The rows below come in pairs that one turn or mirror swaps. Which row does each named row swap with?
The rows were stretched afterwards, more along some directions than others.
Gusa: [ -1 -26  16  25  12  -4 -22  -5  -2 -27  18   7  24  10  16 -17  -5   0
   2  -1   7]
tipu: [  4 -21  27   4  18  14 -12   3  18   8  17  12  24  -1   5  11   8   3
  -7 -15   9]
Peko: [-13 -11 -13 -14  -6 -11  11 -16  10  -1 -16  -1 -12  12  19 -18  17  -6
  -7  20   2]
bor: [ -7 -16  10   0  29   3  17  -5  21   3  22 -16  15  -4  25 -15   3   9
  -6 -11 -11]
pon: [-16  -9  18   9  21  -9  -7   0  14  -9  17  27  16  35  23  -9 -11  -3
   2  -6   0]
tuk: [-21 -21  -9  -8  -3 -20   0  -8  -9 -11  -7   4 -20  -8  23 -13   9  -8
   7  17  -2]
rikov: [-39 -18   9   5 -13 -16 -19   5   9 -19 -10  13  -9   2  36 -15  12 -23
  15  -4 -21]
Nilor: [-20 -28  -1  18  11  -7  -4 -13  23   5  12   3  -3  21  16  10  22 -13
   7  -4 -12]
lede: [  0 -14  27   0  18 -12 -10  -6   8 -36  -5  -3  20   8  13 -30 -11  -1
 -11  14  -9]
Fose: [  3 -20   4  10  19   5  17   4  21 -11  -7  -3   9  11  15  14  11  12
 -19   0  -3]
sofe: [  8 -43   7  32   8  15 -13  10  10 -26  15   4   4  19  25 -13   2  -7
 -13  16   6]
sipuv: [-13 -22  11   3  23  11  -3   8  11 -26  10  -9  -7  -4  14 -29   0 -15
  15   4  -2]
pezam: [  4 -20  -3  -3  14 -10  15   5  -1 -11  25  19  -6  12  11  10  27  -7
  -1  -2  -1]
muko: [-18 -42  -1  26   4   7 -24  17  10  -6  12   0  13  -4  10  -4  -1 -15
  27  12   0]
lako: [ -5  -6  15   3  26  11  -6  -7  27  18  23  -8  29   4  12  12   7  -1
 -17 -14  -8]
naz: [-36   8 -11  -8  19 -21  28 -18  21   8 -19   2  -6   1  15   0   7  -4
  -4  -3 -20]
big: [-12 -36  13  15  -5  -3 -26  19  -1  -9  15  13  12  15  25   5  14 -20
  21 -18 -14]
mun: [-11 -16   2   5  -4  -5 -16   0  -8 -23  -9  16 -12  12  28   1  12 -15
   2  26   8]
Ped: [-15 -20  29 -17  16  -6   5  19  11 -26 -15  27   5  -1   7 -13  26 -13
   5 -18  -8]
fes: [ -4 -22   7  -4  17 -10   3  -3   9  -4  -1  18  -4  10  36 -21  -9  -5
  -1  10 -13]
dizin: [  8 -24  -6   5  -3 -20  11  -3   2   7   1  21  10 -16  15   7   9  19
 -18 -10  -2]
Lum: [-31 -30  17  -2   7   2  -4   5  21 -13   6  22   2  19  24 -34  26 -16
  -5  14  -6]
vodu: [-14  -6  -3  -8  15  -3  18 -15  21  12   2  11 -18  15  32 -13   8   2
 -19   5   0]
gezu: [-22 -29  -3  -3   3  -9   9 -13  19  18   8   3  -3  12  24  17  23 -15
   2 -26  -4]
nekur: [  4 -35  33  13   7   6 -13  21  -2 -29  -5  20   0 -24  14 -26  12  -4
  15  -2  -7]
Noto: [ -2 -15  32   2   5 -14  -8  -6   7 -27 -33  21  19   5  22 -29  -2   0
  -8   4  -6]
feso: [-21 -27   5   2   3 -11   7  -8   7   6   0  33  -8 -11  -1 -18  11 -11
   0 -10   4]
bav: [  2 -18  30  -5   8 -13 -18   0   7 -35 -21  11  12   3   0 -28   1 -11
  10  13 -12]
nadu: [-17 -17  15   5  11  -4  -6   6  23 -16  13 -17   3  30  41  -9  13 -11
   4 -17 -29]
Kon: [ -1 -35   0   8 -15 -17   3   4  -6 -12 -23  46 -10  -7  11 -26   8  -6
  -3  18   9]
Keve: [-20 -11  26 -11   2 -23   0  -2  27  -9 -33  10  10  19  24 -15   8 -11
 -10  -3 -17]
rus: [-23  -2  29  13  31   5  -1   9  34 -12   7  -9   5   9  28 -11   1 -12
   4 -14 -22]
Kef: [-27 -36   8  19  19   6  -3  12  20   6  14  15  18 -10   3   3   6  -6
   4 -21  -6]
Dukor: [-25 -20  19  -4  -5  -5  18   1  29  11 -15  24  -8 -17  24  -7  28  -4
  -8 -17  -4]
piraf: [ -2 -24  36  -3  30  11   7  -7  27 -12  32   5  25  14  18  -6   1   0
 -12 -10   3]
tisu: [ 10 -30  33  21  18   1 -26   8  -7 -39  26  18  20  -1   9 -20   0   6
  -6   2   5]
nise: [-21  -9   7  -7  -5 -20   5  -4   7   3 -26  32  -6   5  12   8  21  -8
  -9  -5 -10]
Ser: [-33  -1  17  10  -2  -6 -13   2  21 -16   5  12  -4  11  34 -13   7 -33
  21   8 -25]
zelit: [  2 -22  15  20  13  -5 -13 -12   0 -32  16  18  -6  -2   2  -5  -3 -14
  -9   9  -9]
sumaf: [ -5 -19  32 -21   8  -1   3 -12   6 -15 -21  19 -10   3  31 -43   9  -7
 -11   8   6]
nesu: [-17 -32  -1   9   4 -14  -7  -5  10   1  18   0   2   5  14  24  24  -5
  -1   1  -8]
vigir: [-29  -2  39 -12   0  -8  -5   1  24 -18  -1  15  -3   6  30 -24  20 -22
  10   2 -11]
Dusi: [ 23 -34  16  19   5   2   1   6   7   2   1  32   4 -12  22 -38   9   9
 -15  -5   9]
fibev: [-17 -27  -7   7  -9   9   0   2   8  -3 -25  12 -20 -21   7 -17  22 -14
  14  18   6]
Lotut: [-16 -36 -18  -5  21   9   2   3   8   7  26 -14  21   3  11  -4  20  -3
 -12   1   9]
gafup: [-16 -18  28  10  23   9  -5  -4  30 -15  17   0  17  19  32  13   1  -9
  -4 -16 -12]
Gono: [ -6 -18  -3   2  -4  -2 -24   8   4   9   6  -1   5   5  22  12  10  -7
   2   6   3]
Gok: [-21 -15  24   0  18   4   0 -27  33  10  23  26  15  13   2 -19  -1  -9
  -4  -9   7]
zuv: [ -8  -9  13   4  11   0 -12   4  -5 -22  -8  11  15  11  16 -32  -8   2
   1  20  12]
kof: [  8  -9  -2   3  17   2   1 -13  12   6   8 -10  17   8  26  13   1  12
 -15  -3   2]
nin: [-25 -22  -3  -4   4  -1   8  -5  17  -5   3   9 -26  -7  15 -11  12 -15
   2   5  -9]
kozif: [-26  -8   3   0   8 -20  20 -17  33   4 -11  14  13  26  25   1  16   5
 -19   0  -2]

Kef is swapped with sipuv
gafup is swapped with Gusa
vodu is swapped with Kon
dizin is swapped with sumaf
gezu is swapped with rikov
Gono is swapped with Keve
zuv is swapped with Fose

The rows below come in pairs that one turn or mirror swaps. Which row does each named row swap with?
The rows were stretched afterwards, more along some directions than others.
num: [  0 -13   1 -16   8  23 -22   8 -37  33  21 -28  18   7  11   1 -15 -13
  -8]
sunek: [  9 -17 -24 -10  13  32  29  13 -21  40   9  -3   7   7  -7 -34  -9 -21
 -22]
Zof: [ 14 -10 -24 -21  12  36  17  10 -18  43  21  -4   1  -3  -6 -32 -12 -24
 -13]
loz: [ 10 -24 -23  -9  13  27 -19   3  -4  23  -2  -4   1  18   4 -30  19 -18
  -2]
revik: [-22 -14  -7  -2   1  10 -27 -11 -23  28  28  -6  22  10  21  -7 -22   2
 -13]
nofa: [ -6  -4   9  -7   1   5 -21  -5 -34  20  25  -8   1  -1  19  -6 -29  -7
 -13]
zogor: [ -3 -28  -6  -5  10  23  10  10 -34  38   5 -22  21   0  -3  -3 -13 -25
 -18]
dako: [-13  20  -9   3  20  -1 -10  -3   8  18  29  20  -1   6  26 -20 -16  15
  -6]
zon: [-20 -15  -1  -3  -3  23 -21  -3 -40  26  18 -22  13   7   8   0 -27 -12
 -23]
pep: [-23 -26   9  20  -3  15  -2 -14 -18  29   5  -6   9  29  17   2 -25   2
  22]
dul: [ 22 -18 -22  -8  18  29  33  12 -24  41  16   0   8   8 -11 -26 -22 -19
 -12]
duliz: [-24 -23  -9  -2  -1  26 -25  -8 -32  34  18 -17  18   0   9 -11 -24 -16
 -25]
gez: [-26 -17   7   6  -3   4   3 -16  -8  31  16  -2  30   6  11   1 -32   3
   7]
Viki: [ -5 -40   3   7  -2  20  25   3 -27  28 -12 -11  20  16  -1   6 -21 -16
   1]
Suf: [  6 -19 -26 -10  10  32 -15  -1  -1  24   6   0  -2  21   8 -29  10 -15
  -5]
lilap: [-15   9  -4 -19  -3 -17 -16 -12  22   6  11  26  -6  -9  18 -18  -8  -6
  -9]
fitu: [-31 -18 -12  18  14  25 -28   2 -17  32  12 -15  23  13  17   4 -14  -4
 -13]
kob: [-15  11 -12   6  18   1  -7  -2  15  23  21  25  -8   8  29 -19 -13   9
   2]
sor: [ 14 -14 -21 -10  12  36  20  -3 -30  42  13  -8   3  -5 -15 -30 -18 -19
 -14]
Vadul: [ 12 -17 -21 -17  20  31 -18   9  -4  22   2 -10   1  15   0 -28  19 -16
  -5]
zise: [ -8   8 -10 -18   4 -12  -2  -6  22   8   9  23   1 -10  15 -20  -7  -9
 -12]
besu: [ 12 -17 -25 -17  13  33 -15   5  -2  26   9  -5   0  16   5 -31  16 -18
  -5]
pamog: [-17 -35   2  15   6  19   7   4 -16  33  -4 -12  22  12  -1  -3 -19  -7
   6]
belut: [-14   8   2 -17  -3 -17  -9 -18  16   6   5  27 -11  -9  14 -19 -12  -7
  -5]
bibig: [-18  15 -16   9  22   4  -8  -1   8  22  28  18   2   7  22  -9 -22   9
  -6]
Kepid: [  3 -27  -5   8  16  28   4   7 -37  31   1 -18   5  12   6  -3 -17 -18
 -22]
foriz: [  8 -21 -22  -6  18  29 -20   8   3  17   1  -7  -1  22   3 -21  20  -9
  -4]
gelu: [ -4 -27  18   9   1  -1  13   0 -15  19  -7  -2  19  17  15   2 -24  -4
  12]
lured: [-35 -32   7  21  -5  -2   6 -12 -12  37  -9   6  11  10  10   4 -34  -5
  -1]
Vuke: [ -9 -15  -6  -7  12  13   0   8 -28  34  18 -17  17  -9   1 -10 -21 -19
 -24]
dok: [ -9  10   3 -16  -4 -19 -10 -10  19   0   7  23  -7 -11  15  -9 -13 -11
  -4]
diso: [-12  11   0 -23  -8 -16 -15 -16  16   3  11  21  -1 -13  16 -14  -7 -11
  -1]
pib: [-14  10  -5 -14   0 -14  -6  -9  23   7   8  28  -8 -10  18 -17  -7  -9
  -9]
pag: [  9 -21 -24  -9  17  28 -24   8  -2  23   7  -7   1  15   3 -28  14 -18
 -11]
les: [-10 -26   0   4  12   7   3   8 -21  36  14 -10  27  19  12 -12 -16  -1
  -1]
pofe: [ 10 -20 -23 -15  13  31 -16   9  -1  21   0  -6  -3  17   3 -25  17 -18
  -7]
tefef: [-15 -31   9  19   5  -5  10   3 -16  25  -5  -2  23  24  10  -3 -25   3
   0]
lurup: [-29 -18  11  12  -7   6 -10 -21 -16  28  12  -1  15  21  24   5 -25   4
  18]
Tupa: [ -8  12   7 -22  -7 -16 -12 -21  14   6  11  26 -13  -9  18 -12 -12  -7
   5]
kepil: [ -7   9  -2 -23  -5 -15 -10 -12  12   2  12  21  -8 -14  10 -14 -12  -9
 -15]
vali: [ 11 -17 -15 -19  16  36 -14  10   1  19   3 -10   2  16   7 -25  26 -22
  -2]
Sel: [  9 -20 -24 -14  24  31 -16  11   1  27  -1  -9   2   7  -3 -25  22 -20
  -9]
Mosim: [-20  15 -10   3  11   4 -10  -6   6  19  27  18   1  17  31 -21 -13  13
  -2]
vof: [-30 -21   3   5 -10  25  -3  -9 -33  30   8 -13   5  10  10   7 -29 -14
  -6]
Puva: [  6 -27  14  -4  -7  -2  26  -5 -33  31   5   0  19   7   3  -3 -40 -16
   0]
fem: [ -3  18  -4   8  25  -5  -5  -6   7  16  20  16  -2   6  24 -15 -14  17
   7]
Bura: [-20   4   2 -16  -4 -12  -6 -16  20   9   6  28  -8  -9  18 -21  -6 -14
 -10]
bobil: [ 19 -13 -19  -8  17  34  28  13 -24  36   9  -4   1   4 -11 -29 -13 -20
 -17]

gez is swapped with Kepid
Mosim is swapped with sunek
num is swapped with lured
pamog is swapped with nofa
gelu is swapped with duliz

